In the data rows, 128 means zero.
Here are some points, one per row:
[153  90 143  85 156 126 130 130  82 152  85 104  43 158 102 112 122  80
 156 228 150 164 112  91 102 138  90 139  99  93  61 125 179  86 109 111
 192 170 125]
[ 82 177 148 116 124 110 113 119  27 145 135 136  74 145 175 138 122  70
 106 122 126 182 171 108 165 143 168 106 132 115 131 144 106 145  83 113
 147 122 152]
[121 153 156 187 149 154 153 151 155 191 117 146  91 121 123  65 131  76
 150 108 122 109  85 106 136 140  93 130 165 164 137 136 132  64 130 141
  94 139 165]
[119 112 105  84 141 137 148 126 123 209 176 152 148 150 162 115  91 137
 147 122  96 208 146 101 161 132  96 155  64 104 114 105 147 111 135 105
 145 186 136]
[157  86 139 116 120 109 101 111 122 177  42 147 141 132 163 175 132 168
 164 178  54 184  68  82 180  94 103 157 186  96 153 170 144 145 116 126
 105 130 146]
[131  86 141 136 175 111 113 126 139 171 105 157 103 165 116 113  88 144
 158 121 119 147 138  92 212 166 139 145  74 139 129 169 145 134 161 137
 165 157 130]
[110 108 141 119 176  78  99 105 139 151 134 128 153 117 155 190 194 132
  77 136 187 139 134 118 202 137  86 134  88 115 103 115 167 153 126 135
 133 151 197]
[141  88  93 127 166 139 103  97 126 115 147  55  63  91 142 133 208 113
 140 171 121 143  51  95 136 179  97 146  79 132  95 112 161 106  88 119
 145 126 121]
[182  88  99 113 124 159 171 101  99 138 103  87  92  96 145 114 125 131
 164 113 138 181  92 174 128 117 154 171 119 106  81 161 137 143 132  89
 118 190 145]
[ 96 100 165  96 107  80 103 132  93 150 103 141 156 136 200 139 141  99
 107 110 164 128  75 150 164 112  56 145 164 133 178 175 113  89 150 133
 158 179  80]
[ 83 110 148 174 119  79  88  96 127 169 139 132 100  97  71 138 148 131
 111 132  98 199 148 160 141 162 125 127 158  53 132 127 181 165 105 117
 138 123  80]
[135  72 131 162 131 105 119 188 117 119  85 101 159 109 146 113 148 118
 106 139 106  96 102 170 140 171 133  80  69 120 157 129 121 142 143 141
 185 166 173]
[109 176 183 108 100 123 158 127 159 158 105 143 143 161 133  96 141 134
  68 187 143 151  88 131  84 183 142 203 142 194 135 117 175 110 101 123
 136 151  92]
[160  85 136 123 164  98 118 165 105 150 112 124 127 126 125 167  81  97
 176  84 109  96 145 105 101 185  98 136 117 140 106 159 133 158  80  73
 147 110 131]
[124  78 141  86 101 177 105  94  89 212 134 138  99 129 125  98  90  88
 122 119 105 127 119  93  86 146 128 103 100 122 186 167 195 162 126  90
 110 107 175]
[175 130 115 124  81 110 112 141 129 117 142 127 126 107 156 180 136 129
 137 137 165 155 105  98  99 153  83 106 138 115 119 139  99 119 155 109
 118 103 138]
[126 119  78 124 145 136 169  67  98 114  65 169 110  74 128  83 121 114
  99 137  96 138 125  98 172 143  66 139 173 144 135 163 156 191  92 100
  89 153  58]
[106 119 138 114 135 138 161  49 184 176 133 154 127 130 116 154 116 111
 109 131 111 135 125 166 167 111 117  68  84 112 128 141 136 135 122  64
 161 112 119]
[196  77 157  84  80 110 120 106  95 146 117  92  90  75 116 131  80 124
 150  82 150 151 170 133 165 155 103 165 149 138 140 113 135 108 118 141
 182  95 135]
[137 138 169  78 140 129  79 134 113 177  81 176  67 101  96 132 102 173
 104  99 183 114 126 136 131 104  98 128  83 102 103  93 139 117 119  83
  93 113 153]
[ 97 167 165 122 184 203  95  88 130  73  67 141 131  83 155  77 117 182
 145 152 150 158 161 138 111  92  61 207  93 142 105 193 141 103 111 113
 134 139 115]
[ 75 123  96 132 169 135 147 120 144 183 154 147 144 113 147 141  61 119
 108 160 104 122  99 128  90 122 109 116 132  64  77 103  84 134 149 157
 130  97 136]
[214 128 127 196 103 115 130 114 104 167  95 143 111 159 122 139 170 191
 128 105  98 143  94 145 147 158 122 130 115 107  58 182 128 131 140 146
 170 145 216]
[ 97  74 135 137 118 203  69 140 125  96 148 131  96 223 143 148 118 102
 128  80  62 154  86 146 141 133  94 134 133 180 113 110 164 135 118 123
 153 119 129]
[245 143 147 167  79 127 118 146 124 123 173 147  92 110  84 108 139  59
 102 144  96 136 130 146 129 135  50 107  96  76 137 149 143 139 159  96
 127 136 130]
[153  81 171 151 122 163 153 107  56 148 158 102 138 145 101 142 120 163
 110 192 123 206  77 150 121 135 107 138  68 156 112 187 133 168  77 172
 110 140 108]
[143 148 161  75 132 134 113 123 150 124 122 121  87 150 192  76 109 179
 161 152  85 166 143 105 147 188  90  92 125 101 152 100 116 185 163 121
 152 125 116]
[ 78 110 103 142 153 135 137 187 102 187 113  45 124 137  90 137 177 151
 150 158 105  92 160 160 150  97 105 151 137  87  95 199 160 130 138  89
 163 146  93]
[138 110 125  79  72 110 103  96  85 175 119 131 136 108 124 174 153 109
 111 126  41 129  91 148 123 123 113 158 106 127  42 139  92 135 166  88
 131  60  98]
[205 163 146 168 172 154 117 119 142 172 108  51 129 115 167 185  97 167
  90 137 132 203 116  96 126 109 138 130 149 136 152  77 175 100 130 126
 136 130 133]
[137 142 188 122  73 182 122 134  97 141  74  88 179  92 140 113 177 126
 160 112  88 147  86  59 172 124 110 111  79 114  93  90 180 144 146 111
 121 118  93]
[111 145 114 150  89 158 133 146 116  91 115 109 114 136 168 107 114 109
 113 144 164 112 118  92 196  84 130  83 147 118 101 152 202 195 105 160
 107  92 125]
[111 150 107 115 129  98 124  81 109 143 109 157 109 160 128 138 169 119
 229 120 115 135 158 136  72 132 156 140 123  87 112 134 140 112 165 129
  69 154 122]
[108 142 105 114 160 142 112 102 128 129  85  89 178 167  91 143 124 108
 165  88 163 180 135 117  93 127  37  94 147  97 161 115 163 151 151 112
 146 136 125]
[158 137 127 127 113 127 105  77 118 120 113  95 113 217  78 119 137 154
 119 125 145  95  78 118 145 112  90 153  92 101 160 104 139 148 152 152
 151 152  79]
[158 105 154  98 155 126 193 161  80 144 153 149 179 103  61 146 135 145
 146 140 107 171  86 102 147 118 109 111 162 135 149 134 184 139  90 107
 141 154 143]
[140  93  89  82 143 118  98 129  90 174 106 114  82 125 132 104 170 157
 102 182 126 177  94 142 100 132 148  91 163 164 153 103 142 109 168  78
 142 160 119]
[149 163 180 129 186 204 118 137 132 101 113 124 152 134 120 122 131  68
 116 129  86 214  89 198 128  90 151 127 127  69 158 134 165 141 109 105
 142 135 193]
[170 121 155 131 142 106 170  87 126 165 103 103 114 113 157 144 118 105
  85 143  89 120 118 140 147 127 127  41  99  91 102 126 150  81 127 100
 137 162 146]
[221  71 139  87 125  73 142 111 158  81 131 211 128 141 181 127 170  77
 131 172 143 128 121 121  91  66 131 157 125 102 120 140 182 160 103 111
 160 154 126]
[110 130 126  91 153  79 100 149  80 116 158 126 104 138 124 116  87 166
 121 150 122 122  94 148 112 124 106 111  79  64  98 175 192 115 143 196
  90 109 109]
[116 144 168 104 123  69 171 134 126 103 159 119  94  93 184 103 132 133
 166 159  56 142 105 171 176 133 111 140 120  72 151 122 118 114 152 110
 145 119 110]
[ 99  45 155 158 121 132 174 111 158 133  60 135 121 180 147  86 171 121
  85 180 129 159 165 122  95 131 180 142  83 138  85 113 109 174  95 140
  84 127 123]
[108 154 109 105 104 104  81 121 149 175 177 117 123 116 166  90 125 127
 179 126 165 159 110 177 122 151 120 151 121  94  74 141 188 178 118 141
 204 131 131]
[ 98  99 117 130 100 155 199 103  73 140 115 145 137 136 144 165 158 144
 126 109 181 165 166 129 149 153 130 140 142 100 138 148 195 130 195 116
 187  91 177]
[112 110 191 151 161 101 161 143  87 124 110 115  93 178 134 168 100 119
 107 137 157 116  61  68 135 137 100 131 161 100  78 162 175 150 188  84
 121 188 136]
[ 89 131 145 132 131 141 159 164 119 187 159 161  52  95 144 159 138 131
 136  81 134 158  97  81 121  97 100 132  41 109 165 184 179 108  75 131
 141 118 121]
[152 142  82 108 214 155 177  95  97 125 123  86  77 148 163  96 130 124
  99 144 128 130  85 104 173 179 128 152 124  87 112 165 131 117 151  58
 166 118 129]
[139 139 190  99  91 154 129 117 111 187  87 129  45 131 126 178 136  93
 169 150 196 149 118 142 183 110 147 162  94  84 138 129  92 124 162 117
  97 102 156]
[185 133 117 132 137 126 127 132  40 158  79  99 126 175 144  97 137 115
  94 118  76 157 151 143 180  79 155 144  69 124 139 106 158 123 118 128
 134 180  64]
[106 163  86 124  84 100  97 167 107 127  97 156 124 119  83 112 109 124
 146 175  76 187  95  71 150 118 128 106  82 123  98 139 136 140 180 168
 176 201 193]
[135  78 110 117 125 136 115 121  83 149 109 102 104  88 176  79 120 218
 120 120 124 100 105 118  88  93 146 140 116 130 128 127 133 152 112  77
 149 145 168]
[148  66 181  61 155 136 110 171 139 116 127  81 108 128 127 135 141 134
 154 137 112 143 159  80 147 144 139 152 118  79 175 154 150 115 125 128
  78  89 177]
[181 156 151 142 103  98 145 146 131 135 168 128  99 129 130 151 115 196
 105  99 128 141 138 112  84 105 124 109  89  94 150 173 120 134 163  94
 110 125 104]
[108 119  54 132 107 117 129  99 104 115 147  61 111 157 137 146 125 152
 124 122 126 168 142 113 158  70  53 124  97 153 119 156  97  95  85  86
 121 180 186]
[143  84 114 114 121 114 161 101 104 143 124  98 202 145 181 119 105 120
 162  80 168 157  69 146 144 153 146 119  87  80 111 130 140  97 114 142
  79 111 141]
[132  99 108 124  78 167 180 161  91 151  54 119  86 156 194 139 111 153
  94 133 105 168 136 144 102 104  87 120 137 104  83 161 190  57 144 100
 181 109 110]
[124 108 143  46  99 145 130 133 126 184 142  69 109 170  81  79 175 157
  97 140 149 131  98 152 141  90  90 100 177 116 105 154 161 162 142  94
 155 119 147]
[115 102 164 102 109 119 154 106  91 110  81  58  69 138 102 111  54 116
 133 129 141 159  73 143 140 114  91  81 151  88 116 164 146 134 118 187
 140 172 127]
[118 124  95 192 108 134  83 118  89 146 170  99 165 138 127 133  97 138
 185 188 148 115 152 101 176  87 112 121 164  95 158 102 181  56 107  76
 106 131 122]
[130 131 106 149  73 172 164 130 141 138 125 103  98 157 164 128 123 139
 147 169 161 144  72 135 132 114 116 149  72  84 160 110 167 150  82  81
 139 175 118]
[ 87  85 168 147 114 111 169 123 127 143 136  90 104 167 123 112 147 171
 152  92 137 186  60  79 148 111 115 155 140 107 122 130 137 192 111  68
 130 146 124]
[ 94  56  74 131 135 130 124 185 152  62  89 125  57 121  92 159 125 138
 112 132 157 199  99 135 132 133 138 128 127  86 143 126 104  96 124  70
 133 146  79]
[139  58 170 109 149 195 142 108 113 123 192 132 146 154 133 123 125 128
 131 137 128 120 159  94 142  77  86 141 125  87 119 126 102 154 184 118
 135 194  88]
[133 115 165 139 134 190 160 164 105 179 116 139  86  98 167 174 142 149
 200 134 149 157 143 151 171 104  77  39 135 154  73  76 119 191  99 133
 126 184 104]
[125  98 166 141  98 165 104 101  77 106 151 149  59 140 177 182 127 183
 128 166  83 159 135 132 133 218 124  82 114  99 105 172 213 111 143  74
 108 167 125]
[139  70 164 121 155 169  69 133  70 140 164 161 112 172 155  81 165 137
  89 142 163 170  69 112 137  96 106 105 166  79  86 141 123  91 137 114
 119 167 116]
Along one direction, these points spread out more than along any other. Take the direction at right angles to it along which they spread out most. Go by this last direction. How many in every 100 of the points above lie lower along it than each point below? Answers are rounded to whole numbers. More than half of the points above lie lower than the first one.
[134 102 107 134 190 166 110 109 109 160 109 100  88 127 171 152 175 142
 166  94 118 130  79 137 114  84 123  86 138 133 134 173 180 137 158 146
 130 174 121] 45
[ 83 114 216 150 154 126 164  86  26  88 150 105 107 126 133 136 128 142
 153  95  85 113  91 135 107  93 112 148 145 127 109  46 125 102 116  83
 175 162 150] 31
[165 182 145 116 159 174 104 161  60 164  97 139 162 188 145 125 145 149
 156 130 163 133 103 110 149 192 120  97 157  53 139 155  90 136  44  90
 145 136 103] 15
[190 125 102  60 122 118 164 151 139 127 123 160  94 162 158 203 128 143
  71 134  87 110 122 117  78 123 148 176 136  89 113  81 151 166  58 182
 154 165  96] 93
[149 141 136  89 128 156 104  99 145  90  98 142 126 148  79 199 124 149
 185 167 117 114  71 114 168  75 187  69 115 171 127 163 145 112  99 103
 203  99 116] 57
[125 110 164 105  88  97  97 137 138 144  83  95 179 110 143 131  93 119
 124 149 132 131 100 135 115 156 139  85  38 105  91 159 160 118 129  40
 161 198 125] 79
[163  64 161 185 147  91 137 108 114 175  93 162 115 180 137  70 124 156
 197 154 150 186 107 129 141 102  78  84 108 119 105 116 157 111 100 145
 168  49 109] 54
[140 125 162  99 122 105 136 114 187 145 159  76 123 183 128  95 109 141
 128  99  91 126 126 117 167 106 125 124 205 118  68 168 152  92  74 117
 109 190 157] 19
[106 129 140 131 144 100 121 124  81 165  87  93  98 203 155 162  99 141
 157 204 106 123 112 205 152 116  11 160 112 134 157 128 163 179 137  73
  92 121 176] 21
[ 84  99 171 119  84 146 111  76 119 162  84  76  91 153 133 134 179 136
 130 142  63 142 124  64  88 107  42 113 106  37 150 170 123 109  80 129
 197 159 143] 60
[105  99 106  82 100 181 173 101 120 127  94 177 133 129  92 139 147 178
 128 144 122 116 112 160 186 196 100 133 134  79 122  72 165  92  95 161
  94 171 167] 49
[105 134 113  75 128  87 168 156  89 119 105 139  93 159 112  84 177 153
 114  97  99 185 137  99 139 112  95  69  82 118 109 107 171 106 102  67
 121  78 171] 66
[141 120 137 126 143 126  95 122 121 133  76  98  90 169 139 149 122 116
 112  56 105 165  66 139 162 103  94 138 130  88  84 110 179 148 138  74
  87 162  95] 37
[136 150 173  79 157 115 164 127 138 130 142  85 136 165 140 167 170 125
 153 128 115 171 168 135 125 153 103  85  89 166 109 173 137  96 140 143
 102 119  83] 49
